arr = [[142, 145, 138, 141, 117, 139, 114, 112, 118, 135, 107, 119, 111, 140, 119, 112], [100, 104, 109, 103, 126, 114, 131, 150, 125, 111, 140, 128, 138, 107, 135, 146], [143, 142, 138, 142, 123, 131, 120, 106, 120, 141, 108, 128, 110, 143, 117, 107], [142, 141, 134, 140, 130, 143, 117, 102, 135, 128, 103, 112, 108, 133, 116, 103], [122, 130, 123, 122, 127, 137, 122, 120, 133, 122, 110, 118, 113, 124, 125, 116], [127, 127, 126, 127, 125, 132, 130, 141, 120, 121, 138, 125, 141, 123, 130, 139]]
Indices start at 1.
row 1 col 1 -> 142
row 2 col 14 -> 107
row 2 col 2 -> 104
row 5 col 4 -> 122
row 6 col 10 -> 121
row 1 col 5 -> 117
row 1 col 6 -> 139
row 4 col 8 -> 102
row 4 col 12 -> 112
row 6 col 1 -> 127
row 6 col 12 -> 125
row 3 col 1 -> 143
row 4 col 2 -> 141
row 3 col 5 -> 123
row 4 col 13 -> 108
row 1 col 10 -> 135
row 1 col 12 -> 119
row 6 col 4 -> 127
row 6 col 5 -> 125
row 2 col 10 -> 111
row 6 col 3 -> 126
row 4 col 4 -> 140
row 6 col 16 -> 139
row 2 col 12 -> 128
row 2 col 3 -> 109
row 4 col 1 -> 142
row 4 col 10 -> 128
row 1 col 2 -> 145
row 3 col 11 -> 108
row 5 col 13 -> 113
row 3 col 8 -> 106
row 4 col 16 -> 103
row 5 col 6 -> 137
row 1 col 16 -> 112
row 1 col 3 -> 138
row 6 col 7 -> 130
row 3 col 16 -> 107

B =
[[145 115 128 120 112 144 122 136 111 118 112 131 131]
 [111 148 129 135 148 112 124 124 139 134 150 120 123]
 [147 139 131 147 146 113 128 130 111 117 148 130 121]
 [108 128 143 145 147 109 111 140 145 144 145 137 145]
 [120 136 117 108 138 116 142 119 138 132 114 119 114]
 [112 141 121 123 138 121 138 120 138 136 124 119 121]
 [137 133 149 145 144 109 110 146 121 116 144 142 144]
 [110 108 147 144 111 143 110 141 146 141 123 141 149]
 [122 112 131 127 107 150 122 133 137 131 110 140 141]
 [139 113 151 127 112 144 115 146 118 120 115 146 145]]
Indices start at 1.
row 1 col 1 -> 145
row 5 col 8 -> 119
row 6 col 4 -> 123
row 8 col 3 -> 147
row 2 col 11 -> 150
row 10 col 5 -> 112
row 9 col 1 -> 122
row 7 col 9 -> 121
row 9 col 6 -> 150
row 2 col 7 -> 124
row 6 col 1 -> 112
row 3 col 2 -> 139
row 4 col 2 -> 128
row 5 col 11 -> 114
row 1 col 2 -> 115
row 7 col 5 -> 144
row 3 col 3 -> 131
row 4 col 10 -> 144
row 2 col 4 -> 135
row 7 col 2 -> 133
row 9 col 13 -> 141
row 2 col 1 -> 111
row 7 col 4 -> 145
row 5 col 1 -> 120
row 4 col 6 -> 109
row 6 col 10 -> 136
row 2 col 12 -> 120
row 7 col 12 -> 142
row 7 col 7 -> 110
row 6 col 3 -> 121
row 6 col 7 -> 138
row 3 col 12 -> 130
row 6 col 12 -> 119
